Each path is a new rotation, seen through one point. The rows after it are directions, each followed by how far the rotation turns it, in degrees per step (0 if it stays put).
Each turn is a multiple of 5 degrees from 10 to 175, or 0.
Each row of a path follows its step; steps can be skipped.
Rotation 1:
step 2: [-12  -4  10  -5   3 -26   2 -26 -29  -6 -15  25   2   6   5 -22  -9 -13
 -13  36  21 -10  -1  10 -16  17  14   5 -19  -1  -2   7  22   8 -21   8
  -4 -15   1  -6 -13  34  15  17  -3 -10 -15  50  12]
step 3: [  2  17  14  -7  10 -25 -10 -12 -26 -21 -28  12  22  -1 -18 -21 -13  -9
 -12   8  14  22  -6  17 -12   1  -4   5  -1   2  18   3  18 -10 -34 -25
 -12   7 -34 -23 -14  -7   1  17   5 -25 -22  28   7]
step 6: [ 19 -19 -11   8   9  12  -7 -25  10 -15   0   5 -11 -42  -8 -16 -11  -1
 -27  24   0  14  10  38   5 -29  -5  21   6 -28   7   3  -2  19  -7 -24
  -1   6 -13  -2  -7   3   2  22   5 -33 -22   1  24]
step 7: [  6 -34   9  10   0   2   7 -17   8  -1  -6  28 -12  -6 -16 -21  19  13
 -22   6  11 -14  -1  25  -5   0  10  39  -9  -6   1  18 -13  24 -15 -16
  15   3  16   1   7  15  29  48   7 -20  -2  13  15]
step 8: [ 18 -15   0  -9  -3 -14  12   5 -34  -4 -29  20   2  13  -7   1  -9  -6
 -21  -5  -4  -5 -14  11   0 -17  -7  26 -13 -11  44 -13  -2  24 -18 -23
  13  22  16   1  -2  24  23  18   5 -35  -7  11  22]
step 10: [-22 -21  14   4  -2 -14   2 -15 -23  -3 -24   5  -2  28   5 -32   0  -2
 -14  12   8  -4 -14   6 -32  -1   5 -11   1 -35  -6   7   8 -13  -5  16
   6  -9  -5   6  -4  27  37   2  11 -46  -4  16  26]
step 11: [ -3  -8  12  23  15 -13  -9 -11 -27 -22 -21  -7  -7  21  22   2 -17 -13
 -15  19  23   9  -1  18 -29  -8 -16   8  23 -19  19   0  21   1  -8  -7
  -6 -10 -28 -14  -6   9   4  26   4 -35 -33  10  -2]
step 12: [-12  -6  13   1   5  14 -24 -41   3 -15 -36   5   0   3  20   2   3  31
 -10  -8  13  -4   7  15 -28  10 -12  13 -10 -14   9  20   0 -10 -10 -15
   1 -15 -26   2 -10   0  -6  40  26 -19 -23  19  11]
step 13: [-12  -2  -1   8  11  -9 -25 -37  -5 -19 -32  30  12   9  25   5  -8   0
 -18  -1  -6  -7  -9  -9   7   2  14  20 -17 -19   3  -3  29  19   4 -20
  11 -10   4  12 -25 -24  18  27  10 -27 -18   0  27]
step 15: [ -9 -15   3  10   2  -8 -16 -14 -13  12 -12  33  -2 -20   6 -24  20   9
 -30   8  -1 -14 -17  17 -13 -19  15  12  14  12 -24  14 -16  17 -23 -16
 -13   1   9  -2 -19   6   2  16  34 -34   5   8  36]
[ 0 -2 -2 14 -1  5 -1  3 -6  1 -6 -5 -9  9  1  4 -1  8  0 -6 -1 -1  7 -5
 -4  0 -2 -4  5 -7  4 -1 -8 -5  4 -3  5 -4  5  7 -2  0  5  3 -7 -9 -1 -3
 -1]
25
[  3  -7  -4   5  -4  -1   2   1   9 -11   6  -2  11   3   1  10   1   2
   3   8  -1  -6   0   3   4   7  -4  -3   4  -4   2   0  -4  -7   0   3
  -4   1  -6   2   2  -5   5  -3  11  -6  -7   1  -2]
55
[ -1  -7   6   5  -5   4  -4  -2   1  -4   5   4  -2   3   3   1  -8  -7
  -3   0   5 -12   0   6   1   1   0   4   2   8  -3   2   5   1   4  -2
  -7  -3  11  -7  -5  -3   0  -1 -11  -1  -4  -1 -10]
160
[ -5  -8  10  -6   0  -3   4  -2  -2   4   3  -7   0   6  -1   7   5  -4
   1   3   3   2   0   3  -3   0  -3  -4  -7   4   5  -5   6  -2   1   4
   8   2   1   0   6  13  -2  -3   1 -11   5  -2  -8]
40
[  2   1   6  -4 -13   3   2   4   0  -4  -6   1  -1  -3   1   6  11   0
   8  -2   0  -5   6   2  -5   3   7  -3   2  -1 -10   2   7   7   4   0
   2  -3   1   0  -8   3  11   1   4   2   5   5   5]
135
[11 -2  9 -4 -3 -2 -3 -1  3  1 -1 -7 -1  4  8 -6 -2  0 -5  1 -1  2  4 -4
 -6  0  8  1 -1 -1 -2 -3 -4 -3 11  8 -6 15 -7 -2 -2 -6 -2  6 -1 -2 -1  1
 -1]
55
Rotation 2:
step 0: [  3 -22  18  13 -21 -12  32   6 -13  19 -20 -15 -22   9  -7  12  39  24
  13  -4   0  -7 -28  -6  41   7   5  13 -16 -14  -9  -1  -2  13  12  36
  -6   6  11   3  39  -5  12  19  -8   6 -12   5   9]
step 1: [-16 -12  19  -6  28  10  35   0   5 -16  10  26  -3 -22  -8  12  -9  27
  10  23 -23 -16 -19 -29 -22   1  -7  -9   1  -5  33  24 -14 -31   5   1
 -12   4 -22   5  -7 -16   1  23   9   7  12 -20 -24]
step 3: [-21   6  -3   9   8   0  14 -36   4   4  29  -3 -11   0 -34  -8   0   8
 -22   9  12  34 -20  23 -13 -10  -1   3   2  11  -6 -34  17  -3  25   1
 -11 -21 -47  11 -18  -9  -4 -13   6  -2  -5 -19 -24]
step 6: [  3   2   0  -9  11 -10  24   0 -22  16 -43 -13  17  12  29 -13 -26  -9
 -25  14  14 -18  16   5   0  21  11  28   5   6 -13  -8  14 -15  -4  -1
  22   8   3  36   3 -10  -4  48  12  -5  21  -2   0]
step 9: [-28  -9  11   3  12  -9  15  -5  22  -8   9   8 -22 -19   2  -3   6  49
  -6  18 -10   4  15 -12 -20  16 -29 -10  13 -19  29  -7   5  12  -8 -16
  -1 -13  24 -21 -17  -3  29  -7   3 -17  36   8  -8]
step 11: [ 10   9  16  14 -24 -16   7 -28   6   0   8  14  -9 -12 -17  -3  33  23
 -26  -1  30  21  22  30   3   7 -14   2  15  -3  11   6 -37 -17  12  -6
  14  -7 -36  19 -31   8   4  15 -13  11   1  -2  -4]
step 12: [ 17 -28  -6  11  -1 -25  -2 -14  33  -1  -4   1   9  14  31  20  14 -11
 -20  -9  -3  -3 -12 -14   3 -26   1 -21 -22   1 -21  -5 -13   3 -18 -13
 -39  25   1  27   9  16  -9  16  20   3  12 -27  24]
step 14: [ -8   6  25  10   3   3 -39 -16  -4  31 -34  11   7   3  -4   9 -15 -16
  -4  -1  15 -15  -6  -2 -23   3 -19  17   4 -12 -30 -34  33  12 -19  -5
   9 -10   8  14  22   1   9  25  -1  -7  24 -14  21]
step 15: [  0 -26  16  10  14  -9   2 -23 -13   2 -16 -30 -38   9 -15   9   4 -14
  14  16   6  20  -6  42  -1  14  -6  10 -10   5  23  15 -16  10  -1  15
 -10  -6   4 -55   4   5   5  24 -18  16  -8 -13  -6]
step 16: [ 11   1  36 -20  -1 -17  24  24   9  -3 -15  19   6 -22 -14  20   6   6
 -10  -4 -20 -23 -35 -12  20 -14 -29  13 -12 -21 -20  -1 -14  -8  10  16
   3  16  13   5  12 -18  32  20 -14  24   1   1  14]
[  5 -11  -2   7  -3  -5  -8  -1  10  10  -1  -2  -4  12  -3   2  -3   6
   5   0   4  -2   0  -8  -3   2   4  -5   4   0  -1   0  -1   8  -3  -1
  -3   4   8  -5   1   3  -2  -7   3   1  -4   1   4]
145
[-11   2   1   0   0 -11   0   1   5  -3   4   8  -7   0  -3   3   3   3
   6  -3   3   2  -2   2   2  -4  -1   0  -4   0   6   6   1   0  -8   9
   6   8   1   8  -5 -10   0  -8   1  -5  -1   2  -7]
45
[  0   0  -7  -4  -6   5  -1 -10  -4   4  -8   5  -5  -1  -2  -9   3  -3
   1   5  -1  -1   5  -4   8  -1   5  -6  -5  -6   0  -1  -9   6  -2  -3
   2   4  -6  -9  -2  -8   4  -3   4   3   7   0  -8]
175
[ -1   6   0  -8  -1  -6  -3  -5  -2   1  -4  -2   9   8  -2  10  -4  -2
   1  -1  -9 -10   0  -2   8  -5   0  -4   2   0   0 -12   3   2   0   5
   0  12   0   7   4   5   1   3  -3  -2   5  -1   2]
175
[-3  2 -8  6 13 -1  1  3  0  0 -4  0  0  3 11 -5 -1  3  5  3  7  4  4  1
  8 -4  0  2 -5 -9 -9  1 -5  2  0 10  4 -1  0  4  9  6  0  2 -2  1  0  6
  6]
175
[ -3  -1   2   6   0  -5   1   2   0  -2  -3  11   8   4   3  -4   2  -7
  -4   6  -7  11   1  -4  -6 -10   4  -2   1  -3  -6  -5   4   0   3  -3
  -4   2   1  -4  -2   2  -6  -2  -4 -13  -6   1  -7]
70
Rotation 3:
step 2: [-27 -19   3  22 -13  17  -9 -38 -25   0  -5  11  -4   3  -4 -15  -8  -2
 -37   7  -3 -19  33 -10   2  26  21  36  -5  -3 -14   3  -2  -8  -4  -5
   0  28  -4 -16  18 -14  -5   1 -34  -6  -3   3  12]
step 3: [-19   4  15  -6 -16 -13  11   7   9  -2 -11  16 -16   7 -31   4   8 -11
  11  17 -17 -32  35 -15  -3  23   4  15   2 -55   6  15 -19 -26  11 -10
   8 -15   3   1  19 -13 -14  18  -6 -10  14  -1   3]
step 7: [-25  -1   8  -2 -26  -4   6  -3   2  19   5   7 -26 -12 -10  -1  -9 -23
  13  40 -14 -17  16 -37  -8 -24   0  11   4  12 -25 -17  -7  -3   2  -2
 -10   3  37  -6  -2  10  25 -29  11 -16 -17  10  21]
step 8: [  3   5  -2  -1 -19  22  13   9  -1   4  13   3 -12  18 -17  -2   4 -25
 -14   5 -31 -27   3 -17 -23 -33  -9  -8 -36   5  -2  28 -21  -1 -22 -17
  16  41  -9  -7   9   4  15   5 -10 -14   9  19  10]
step 10: [ -6 -20 -16  19   6 -22  -1  -8  11 -26  -5  -4 -25   3  -7 -11  -2  -1
 -27  16  -8   1  33 -23 -14 -17 -20  -9   9  -9  -6  25 -25  19 -16  16
 -22  38 -10   4  15 -10  13  -6  -2  -4 -29  -6 -20]
step 11: [ -4   4   3   7   3 -15 -15  11   1  11  17  -3  15  -7  22   5   0  -6
  10  25  -5 -10  26   2  -6   8 -16  33   9 -36 -20   5 -33 -10  -2 -19
  11  33   0  17  -1   2  16   7 -11  -7 -31  42 -26]
step 12: [-44  -8 -15  -2 -12 -13 -27   7  17  18  -1  -3 -17 -12  27   2   5  -6
 -16   5  12 -12  34   2  -2  -2  -4  -5 -14 -13 -20  26  17  12   1  -7
  -8  18 -10 -15  10  13  -6  19 -15 -53  -4   4   4]
step 13: [-33  -1  17 -19  26   4  15 -10   8   7   8   6 -13  13   1  -4   1 -23
  15  23  13  -1   6 -22   2  13 -10 -15 -13 -14   8  27  -8 -15   8 -20
  -5  19  27  -2  15  18   1  37  26 -18 -25   2 -30]
step 15: [ -1  -9  11 -33   2   4  15 -20 -10 -10 -15 -37 -29  -9  16  -4 -26  11
   1  16  21 -39  20  15 -22   1  21   4 -15  -3 -15   3  -6  -8  -5  -6
 -17   2  16  13  30   9  21  -2  14  -8 -14  19  -8]
step 16: [  3  -3  20 -11  -1  19 -16   2  24   5 -30 -11 -25  25  17 -22   9 -25
   3  24 -15 -49 -13   5 -17 -11   8   2  18 -18  -8   3  -8   8  20  13
 -15  27 -19 -26   0   9  -7   0  15   0  -7  15  -7]
[ -6  -1  -6  -3  -2  -5  -5   5   6  -3   4  -6   2 -10   4   3 -13   2
  -3  -4  -1  -6   5   5  -8   1  -2   1   2   0   4   3   2   3  -1   0
  -1  -9   9   4  -3   1  -1  -4   7  -7  10  -6   2]
130
[ -1  -4  -8 -11  -1  -4   9  -3   3  -3   4  -6  -5   4  -9  -3   3   6
   1  -8   1   4  -3  -6  -2  -3   4  -2  -5  -3   0   8  -7   1   1  -4
  -9  -4   2   6  10  -6  -2  -1  -3  -5  -1   4   0]
145
[  1   1 -11   3   2   8  -9  -3   2   2   1  -3  -3  -1   8  -6   1 -11
   4  -7  -3  -3  -8   4   7  -3   3   5  -1   3   5  -1   1  -8  -5   4
  -2   2   4  -4  12  -2  -3   5  -2  -5   2  -5  -5]
100
[  8  -7   3   1   3  -4   1 -11   7   1  -5   4  -6  -2  -2   2  -1  -7
   7  -7   8 -12  -5   3  -4   3   6  -2  -4  -4  -1   4   7  -2   2  -3
  -1  -3   8  -4  -9  -1   2   2  -2   4  -1   3   5]
35
[ -2  11   0   1   3  10   6   1   1  -4   9   9  -2  -1   0   6   7   1
   4  -1   1  -1   4  -6  -1  -3  -1  -6 -10   3   5  11   6   1  -3   5
   1  -5  -1  -3  -6   3  -7   2   3   0   5  -1  -9]
80
[  6  -1   3   5  -6   3   1   0  -8   5   1  -7  -2   2  -2   1  -2   0
   8   5  -8  -4  -7   5  -5 -10   5  -9   0  11  -4   5  -2  -1   4   1
  -4   3   0   1   1   1  -5 -11   9   2   2   1   2]
40
[ 10   4  -6   5  -2  -2  -4   6  -1  -9  -8  -4  -6   1  -2 -11   3   0
  -5  10   5   0   2   1   0   1   2   6  -3  -5   2   5  -2   5   1   1
   9  -2   6   1  -1   0 -13  -3  -1   5   1   3  -3]
55
